In the data rows, the value 128 means zero.
Some points, one per row:
(194 169 183 110 094 097 194 194 154 122 173 107 108 145 102 120 111 051)
(092 116 115 076 124 113 026 070 108 097 081 081 144 104 150 153 116 150)
(175 213 154 089 145 133 144 154 134 125 152 091 205 137 156 116 085 066)
(183 156 141 112 140 173 143 123 116 162 149 139 099 194 167 139 154 119)
(213 146 230 083 076 118 104 165 089 051 186 051 092 123 137 145 076 083)
(154 130 180 186 183 137 076 094 106 127 148 165 113 102 146 132 103 125)
(102 132 112 127 097 076 178 178 139 129 107 110 199 132 119 099 125 143)
(125 230 194 126 106 043 153 230 123 073 199 230 070 230 117 057 062 113)
(106 118 149 164 117 144 171 205 213 133 097 157 149 133 140 134 119 123)
(136 127 152 125 103 104 138 138 167 123 143 115 160 107 083 089 094 131)
(149 178 167 096 167 152 154 137 130 144 138 159 120 116 115 107 089 107)
(117 103 096 103 078 106 230 167 111 150 066 118 117 150 107 111 194 057)
(137 083 051 026 083 026 094 110 162 139 085 164 125 143 162 159 149 162)
(160 183 126 062 070 140 119 100 083 094 051 160 178 070 099 165 127 115)
(062 091 164 152 186 122 097 078 160 120 110 085 062 096 076 144 126 144)
(144 148 146 194 057 051 131 157 070 141 183 123 124 199 051 043 073 127)
(123 124 213 153 125 089 120 186 129 103 136 104 134 136 100 087 112 120)
(173 173 118 132 085 125 107 162 190 153 146 137 186 164 165 199 171 183)
(169 190 026 104 162 066 133 141 102 057 169 100 159 057 205 070 078 026)
(133 066 165 205 087 057 051 096 150 175 153 178 089 066 026 143 129 169)
(126 149 157 180 156 138 115 164 156 118 132 111 164 153 120 146 108 078)
(107 100 120 165 129 167 116 097 180 190 159 116 132 190 180 213 186 190)
(140 145 143 167 157 153 146 122 173 138 165 138 180 087 070 122 132 099)
(110 026 057 070 116 070 164 051 043 154 194 205 100 173 194 126 051 122)
Here are 16 more points, each followed by its number:
(104 106 116 116 123 087 130 111 133 157 127 112 131 111 134 106 113 160) 0
(178 167 087 171 159 154 157 140 117 066 130 026 076 092 111 104 043 073) 1
(057 073 081 091 138 127 043 073 085 078 062 087 150 127 149 180 199 175) 2
(087 123 089 139 144 119 136 148 175 132 112 156 148 169 199 205 183 186) 3
(130 164 171 117 173 157 199 175 171 149 145 183 213 167 190 137 115 126) 4
(157 139 173 144 091 136 137 183 149 186 164 146 230 141 173 178 131 102) 5
(171 107 199 173 100 126 126 102 051 111 124 103 081 171 169 162 153 136) 6
(066 070 140 133 102 156 089 089 076 087 096 096 057 129 160 141 120 165) 7
(146 120 099 150 213 194 160 136 152 160 150 154 078 157 164 167 159 137) 8
(081 089 130 092 112 108 122 133 120 116 122 102 126 085 123 160 133 156) 9
(124 171 153 156 180 175 132 132 146 194 157 171 096 099 148 131 139 152) 10
(043 112 111 122 141 199 073 085 091 112 137 083 066 156 157 186 156 167) 11
(112 175 160 136 134 115 175 129 124 213 134 148 171 100 097 113 144 110) 12
(076 136 137 108 089 116 057 113 131 091 083 070 106 026 081 062 173 164) 13
(199 144 076 134 160 180 140 180 141 110 091 169 112 113 062 148 057 097) 14
(190 160 113 078 043 150 134 076 066 117 171 106 103 139 213 169 083 087) 15
Which of these numbered points is nearest to each point below, looking only along the 6 directions in which the first points spread most? Its number follows each.
(096 096 107 124 110 081 099 134 113 146 131 145 087 130 154 117 106 103) > 0
(162 078 125 043 107 092 070 026 026 085 156 149 091 165 110 173 178 106) > 7
(141 122 108 085 122 110 180 139 136 115 141 131 190 178 159 156 110 145) > 5
(230 199 070 230 190 169 081 057 103 026 026 092 097 043 178 026 122 043) > 1
(127 159 162 159 154 132 096 153 159 180 175 180 173 117 136 124 138 116) > 10
(156 081 150 106 171 178 083 117 178 119 043 144 129 078 106 094 157 146) > 9
(115 138 145 138 120 139 186 169 144 156 119 141 139 134 127 112 130 104) > 12
(165 113 124 123 150 183 100 107 110 076 120 199 162 118 089 066 118 094) > 14
(186 157 134 157 092 091 152 125 119 089 073 057 165 160 132 175 124 070) > 14
(153 152 138 160 096 131 103 130 122 183 140 124 141 115 124 130 092 089) > 14
(145 141 139 130 104 103 145 131 127 126 076 130 110 205 175 140 175 154) > 5
(097 057 073 169 194 190 112 127 205 178 178 167 073 103 230 230 205 213) > 8
